Z_889: [ 81  33 -20  61 -60  62  83 -14  -9 -66  25 -15  76  71 -51  66  31  61
 -20  12  44  34 -32  33 -51  83   1  68 -37 -15  82  28  22 -15  81  -5
  55 -37 -63  70 -48 -40  68  20  77  74 -61  85  43]
Z_710: [-45  -3   3 -24  40 -38 -46  -2  23  44 -24  34 -37 -32  33 -27  -3 -38
  21  34 -11  -7  35  -3  43 -43   3 -32   5  -1 -44  -7   4   2 -42  -5
 -34  37  34 -37  34  17 -36   5 -39 -34  39 -50 -35]
Z_952: [-55  15 -34 -15   6  11 -18 -33  55  30 -74 -38 -26 -28 -15   1  52 -84
  87 -50  39  57  56  17  64 -25 -65  21 -12 -32 -13  68  31 -56 -18 -64
  19  25  28  15 -13  -3  20   2 -44  -9   7 -34 -24]
Z_861: [-35 -51  42 -51  19  -8 -31  42 -37  22  23  41 -46 -48  17 -50 -44 -14
  -2 -26 -47 -39 -24 -51  -7 -39  -6 -37 -44  42 -35 -19 -49  33 -41  30
  -4 -19  32 -28   9  44 -28 -47 -42 -47  22 -24  20]
Z_956: [ -60   54  -72   10   32  -64  -56  -80   91   42 -106  -78  -22  -13
   18    7   54  -84   52   11   41   44   96   54   90  -43  -18  -15
   49  -79  -45   23   68  -68  -37  -78  -61   82   19  -36   31  -41
  -32   57  -37  -12   28  -76 -106]
Z_483: [-60 -42 -17 -53 -32  27 -17 -13 -12  -7 -49 -19 -48 -55 -49 -31   4 -79
  54 -93  -5  17 -12 -39   4 -34 -93   6 -71 -12 -18  44 -30 -47 -30 -52
  34 -42   5  13 -55   3  16 -60 -61 -33 -28 -24  11]
Z_543: [-47  -7 -37  15  63 -64 -54 -46  92  67 -71 -44 -17  -7  53   6  47 -57
  49  39  34  34 103  56 100 -39  18 -21  64 -45 -45  13  68 -28 -35 -38
 -61 100  45 -41  64 -10 -37  67 -27 -12  59 -69 -90]
Z_343: [-18 -35  11 -32 -31  54  18  17 -24 -13  -4  12 -18 -27 -41 -12   3 -31
  41 -71   0  17 -27 -33 -14   0 -64  25 -60  18  14  44 -30 -15   2 -16
  59 -50   3  37 -49  18  38 -53 -25  -8 -27  17  49]
[-47  -7 -37  15  63 -64 -54 -46  92  67 -71 -44 -17  -7  53   6  47 -57
  49  39  34  34 103  56 100 -39  18 -21  64 -45 -45  13  68 -28 -35 -38
 -61 100  45 -41  64 -10 -37  67 -27 -12  59 -69 -90] | Z_543
[-60 -42 -17 -53 -32  27 -17 -13 -12  -7 -49 -19 -48 -55 -49 -31   4 -79
  54 -93  -5  17 -12 -39   4 -34 -93   6 -71 -12 -18  44 -30 -47 -30 -52
  34 -42   5  13 -55   3  16 -60 -61 -33 -28 -24  11] | Z_483
[-55  15 -34 -15   6  11 -18 -33  55  30 -74 -38 -26 -28 -15   1  52 -84
  87 -50  39  57  56  17  64 -25 -65  21 -12 -32 -13  68  31 -56 -18 -64
  19  25  28  15 -13  -3  20   2 -44  -9   7 -34 -24] | Z_952
order: [-71 -64 -60 -53 -50 -49 -41 -35 -33 -32 -31 -31 -30 -27 -27 -27 -25 -24
 -18 -18 -16 -15 -14 -13 -12  -8  -4   0   0   2   3   3  11  12  14  17
  17  17  18  18  18  25  37  38  41  44  49  54  59] | Z_343
order: [ 11 -24 -28 -33 -61 -60  16   3 -55  13   5 -42  34 -52 -30 -47 -30  44
 -18 -12 -71   6 -93 -34   4 -39 -12  17  -5 -93  54 -79   4 -31 -49 -55
 -48 -19 -49  -7 -12 -13 -17  27 -32 -53 -17 -42 -60] | Z_483
order: [-32  81 -20 -14 -40  33  -5 -48  28 -61  34 -37  20  70 -15  43 -66  68
 -20  61  81  31  74 -63  68 -37  76  83 -51 -15  -9  85  61 -60  62  33
  71  77  55  12  22  83  82 -51  66  44   1 -15  25] | Z_889

Z_846: [ 28  -8 -46 -85  -2]
Z_831: [-22 -22 -42 -22 -22]
Z_748: [ 86  32 -11 -56   3]
Z_377: [-53  47   8 -53  47]
Z_541: [ 69  88  74  13 109]
Z_426: [-55 -13  30  80  -5]
Z_701: [12 48 57 36 75]
Z_764: [  3  86 -11  31 -56]
Z_864: [102  58   7 -74  28]
Z_400: [-19 -59 -57 -12 -81]
Z_74: [-46 -24  16  95 -46]
[-19 -59 -57 -12 -81] | Z_400
order: [-56 -11   3  31  86] | Z_764
again Z_831:  | [-22]
order: [-56   3  86  32 -11] | Z_748

Z_938: [ 43  60  48 104  55  63  53  64  50  58  57  45  63  68  51  56  58  66
  54  45  43]
Z_318: [33 27 48 41 81 59 63 67 77 53 41 87 38 51 71 52 43 36 69 55 68]
Z_730: [ 23  90  32 114  44  60  52  80  46  80  57  31  45 106  49  65  56  69
  49  42  50]
Z_46: [61 56 57 60 60 50 57 60 63 57 56 49 63 61 58 51 57 51 56 67 62]
Z_942: [27 77 33 87 41 63 43 71 38 53 69 36 58 81 48 52 67 55 51 41 68]
Z_725: [ 64  55  58  60  54  63  63  48  43  45  68  49  44  51  56  53  43  58
  57  66 104]
Z_687: [45 61 49 50 38 45 51 61 33 39 70 56 87 68 63 60 53 44 64 46 81]
Z_268: [ 43  60  48 104  55  63  53  64  50  58  57  45  63  68  66  68  69  54
  57  66  62]
Z_29: [43 69 58 69 60 54 57 57 61 57 60 57 53 52 54 54 57 58 52 48 48]
order: [ 43  45  54  66  58  56  51  68  63  45  57  58  50  64  53  63  55 104
  48  60  43] | Z_938
order: [68 55 69 36 43 52 71 51 38 87 41 53 77 67 63 59 81 41 48 27 33] | Z_318
order: [43 48 48 52 52 53 54 54 54 57 57 57 57 57 58 58 60 60 61 69 69] | Z_29
order: [41 68 27 77 33 87 41 63 43 71 38 53 69 36 58 81 48 52 67 55 51] | Z_942
again Z_318:  | [41]

Z_984: [-56  -5  56 -69  35]
Z_289: [  6 -17 -67  61 -23]
Z_814: [ 26  57 -42 -20  -1]
Z_76: [ -1  27 -20  57 -42]
Z_364: [ 94 -25  47 -25 -43]
Z_66: [-34  50  26  -2  23]
Z_461: [-58 -47  64 -58 -58]
Z_65: [-120    5  -12   16   49]
Z_69: [-67  61 -17   7 -23]
again Z_461:  | [-58]
order: [  49   16 -120    5  -12] | Z_65
order: [-42  57 -20  27  -1] | Z_76
again Z_364:  | [-25]
order: [-23   7  61 -67 -17] | Z_69

Z_879: [  50 -113  -31   60]
Z_476: [ 23  23 -64  23]
Z_302: [19 19 28 17]
Z_340: [121 -19 -72 -38]
Z_892: [-63 -92 -63 -92]
Z_125: [ 33 -43 -36  81]
Z_769: [-16 -52 -64 -94]
again Z_476:  | [23]
[ 33 -43 -36  81] | Z_125
[-63 -92 -63 -92] | Z_892
again Z_302:  | [19]
[ 23  23 -64  23] | Z_476
order: [-94 -64 -52 -16] | Z_769

Z_636: [ 26 -34  19   0  48 -11  -6 -22  11  94  38  71]
Z_589: [  7 -10  20  -4  28  -8   2  16  28  27  14  33]
Z_502: [ 19   4 -16 -45   2  20  15  -2 -46 -52  21 -69]
Z_580: [ 36 -95 -20   6  36 -41  -6  -9 -23 -10  36  -7]
again Z_580:  | [36]
order: [ 33  14  27  28  16   2  -8  28  -4  20 -10   7] | Z_589
again Z_589:  | [28]

Z_158: [ -16  -36   45   36  -13  -50  -43   13  -41   -6   39  -17  -30   -9
   28    2   33 -101]
Z_319: [ -3 -13  26 -25 -19 -49  29   2 -24 -33  27  13 -35 -13   6 -19  39   5]
Z_366: [-22 -50  28  24 -14 -51 -56  -6 -13 -17  17   7 -18 -24 -18  -1  33 -79]
Z_194: [  48  -24  -15  -35   36   -3  -56  -63   42  -14  -69   44   11   37
  -81 -100  -14   -6]
Z_798: [ 15  19  47  45  26  41   9  26 -15  29  22 -22   4  36  41  13  47 -23]
Z_652: [ 22  29  19  36  45  26  47 -22  42  13 -23 -15  15  47  26  41   4   9]
Z_404: [-15  47  13 -22  15  19   4  36  29   9  48  45  26  22  26 -23  42  41]
order: [ 41  42 -23  26  22  26  45  48   9  29  36   4  19  15 -22  13  47 -15] | Z_404
again Z_194:  | [-14]
again Z_366:  | [-18]
again Z_404:  | [26]
order: [-23 -22 -15   4   9  13  15  19  22  26  26  29  36  41  41  45  47  47] | Z_798
[-22 -50  28  24 -14 -51 -56  -6 -13 -17  17   7 -18 -24 -18  -1  33 -79] | Z_366
order: [ 26  41   4  45 -15   9  26  42  22  19  47  13 -23  29 -22  47  15  36] | Z_652

Z_774: [ -6  -1  -6  15 -18 -14   0   1 -30  20  -4 -15   4  -1   1 -11 -92  11
   9  -6]
Z_422: [  1   4   8 -26  -2   7   0   2 -17  -1  13  -7 -45  29  18  -1  -4  -1
  -8 -17]
Z_898: [  0 -11   4   4 -10 -11  -7  -4   0   3 -29  15  16  -2 -33  27 -10   2
   8  -1]
Z_517: [  0 -11   3   3 -10 -11  -7   3   0   3 -29  15  16  -2 -33 -20 -17  -5
  14  -5]
Z_290: [ -1  -8 -17   7  18   3 -17   0  -7 -26  29 -45   8  13   2  -1   1  -2
  -1  -4]
Z_252: [  1 -14  11  11  -6  11   0  -2   1  -6 -92 -30  -6 -18 -11 -15   4  -4
  -1   9]
[  1   4   8 -26  -2   7   0   2 -17  -1  13  -7 -45  29  18  -1  -4  -1
  -8 -17] | Z_422
order: [-17  -5  14  -5   0 -11   3   3 -10 -11  -7   3   0   3 -29  15  16  -2
 -33 -20] | Z_517
order: [ -4  -1  -8 -17   7  18   3 -17   0  -7 -26  29 -45   8  13   2  -1   1
  -2  -1] | Z_290
[  0 -11   4   4 -10 -11  -7  -4   0   3 -29  15  16  -2 -33  27 -10   2
   8  -1] | Z_898
order: [  9  -1  -4   4 -15 -11 -18  -6 -30 -92  -6   1  -2   0  11  -6  11  11
 -14   1] | Z_252
[ -6  -1  -6  15 -18 -14   0   1 -30  20  -4 -15   4  -1   1 -11 -92  11
   9  -6] | Z_774

Z_537: [109 -29  20 -54 -62 109 -66]
Z_284: [-66 -29   7  81  18  20 -62]
Z_520: [-66 -29 -54  81 109  20 -62]
order: [-66 -62 -54 -29  20  81 109] | Z_520
order: [ 81 -29  20 109 -62 -54 -66] | Z_520
again Z_537:  | [109]

Z_283: [ -55  -38 -126 -104  -47  -79  -44   82   -1   15]
Z_124: [ 98 -23 -40  -1  38 -13  28  -1   7  57]
Z_851: [ -55  -38 -126 -104  -47  -79  -44   82   69   15]
Z_745: [ -22   69   69  -18  -86  -26  -70   69   69 -100]
Z_973: [ 98  -1  28 -40  -1   7 -13 -24  57  38]
order: [ 38  57 -24 -13   7  -1 -40  28  -1  98] | Z_973
again Z_973:  | [-1]
order: [-126 -104  -79  -55  -47  -44  -38   -1   15   82] | Z_283
order: [ -44   -1  -79  -38   82   15 -126 -104  -47  -55] | Z_283
order: [  7  57  98 -23 -40  -1  38 -13  28  -1] | Z_124
again Z_745:  | [69]

Z_14: [20  3 42  9 32 46 42]
Z_157: [ 20   3 -30   9 -16  46  42]
Z_525: [  23  -28   19  -42  -53 -117  -37]
Z_720: [-20  19  30  82  82  46  13]
Z_150: [ 20   3  46  42 -30   9   9]
order: [-20  13  19  30  46  82  82] | Z_720
order: [42 46 32  9 42  3 20] | Z_14
order: [ 3 32 46 42  9 20 42] | Z_14
again Z_14:  | [42]
again Z_150:  | [9]
again Z_720:  | [82]
order: [46 42 20  3 42  9 32] | Z_14

Z_977: [ -7  18  19  -8 -39  -2 -20  -5  -4 -19 -54 -13  23  21   4 -19  10  -8
   4 -33 -28 -25  18  11  38  -9 -55  50  14  -9  59  34 -16  -2 -14  -5
   2   1]
Z_727: [ 10 -16  -8   2  50  -7 -39  59  23  -9  14 -55  -4  -9  -8   4   4  38
  19  11 -14 -13  -5 -28  21 -54  -2 -19  34  -2  -4 -20   1 -25 -33  18
  18 -19]
Z_549: [-19  -4  21  -7  50  10  -2  -8  -5  38 -39 -16 -20  18 -54 -28  -9  -9
  -8  18 -33  34  14   4  23 -15  59  11  19  -4   2 -13   4 -25 -55   1
 -19  -2]
order: [ -2 -19   1 -55 -25   4 -13   2  -4  19  11  59 -15  23   4  14  34 -33
  18  -8  -9  -9 -28 -54  18 -20 -16 -39  38  -5  -8  -2  10  50  -7  21
  -4 -19] | Z_549
order: [-19  18  18 -33 -25   1 -20  -4  -2  34 -19  -2 -54  21 -28  -5 -13 -14
  11  19  38   4   4  -8  -9  -4 -55  14  -9  23  59 -39  -7  50   2  -8
 -16  10] | Z_727

Z_21: [ 37  55  16 -13 -22 -12  79  55 -63  22 -45 -44  28 -21  -6 -38 -41 -19
   5  57 -74  35]
Z_762: [-19 -68 -78  40  -8  28  46  21  33  13 -20   4 -62  31  26  13  40   1
   2 -33  30 -89]
Z_10: [  2  60 -63  10  -5 -37 -42 -30  -3 -72 -31  26  59 -20 -68  44  32  -1
  50   5  32 -40]
Z_402: [ 32 -72 -31 -37  26 -40  60  44   5  50  32 -68 -63  -1 -42  -3 -20 -31
   2 -42 -42  -5]
again Z_21:  | [55]
order: [-72 -68 -63 -42 -42 -42 -40 -37 -31 -31 -20  -5  -3  -1   2   5  26  32
  32  44  50  60] | Z_402
again Z_10:  | [32]
[ 37  55  16 -13 -22 -12  79  55 -63  22 -45 -44  28 -21  -6 -38 -41 -19
   5  57 -74  35] | Z_21

Z_495: [ 93   4 -16 -24]
Z_110: [ 50   5  -1 -23]
Z_356: [25  5 10 16]
Z_16: [  0 -19  32  15]
Z_85: [  7   7   7 -16]
Z_957: [ 57   8 -16  31]
Z_57: [ 32   1   1 -19]
order: [-19   1   1  32] | Z_57
order: [ -1 -23  50   5] | Z_110
again Z_85:  | [7]
again Z_57:  | [1]

Z_401: [-88 -88 -47 -88 -42 -88 -28 -98  83]
Z_393: [-28 -23 -47 -88 -42 -68 -28 -98  29]
Z_350: [ -69   75  -64   48 -105  -10  -43  -82  -49]
again Z_401:  | [-88]
again Z_393:  | [-28]
[-88 -88 -47 -88 -42 -88 -28 -98  83] | Z_401
order: [-98 -88 -88 -88 -88 -47 -42 -28  83] | Z_401
order: [-23 -47 -42  29 -88 -98 -68 -28 -28] | Z_393

Z_566: [32 32 32 32]
Z_498: [-83  -5  44  32]
Z_872: [-24 -28  31 -42]
Z_336: [ 44  -6  32 -83]
again Z_566:  | [32]
[32 32 32 32] | Z_566
order: [ -6  32 -83  44] | Z_336
order: [-83  44  -6  32] | Z_336
order: [ -5 -83  44  32] | Z_498
[-24 -28  31 -42] | Z_872

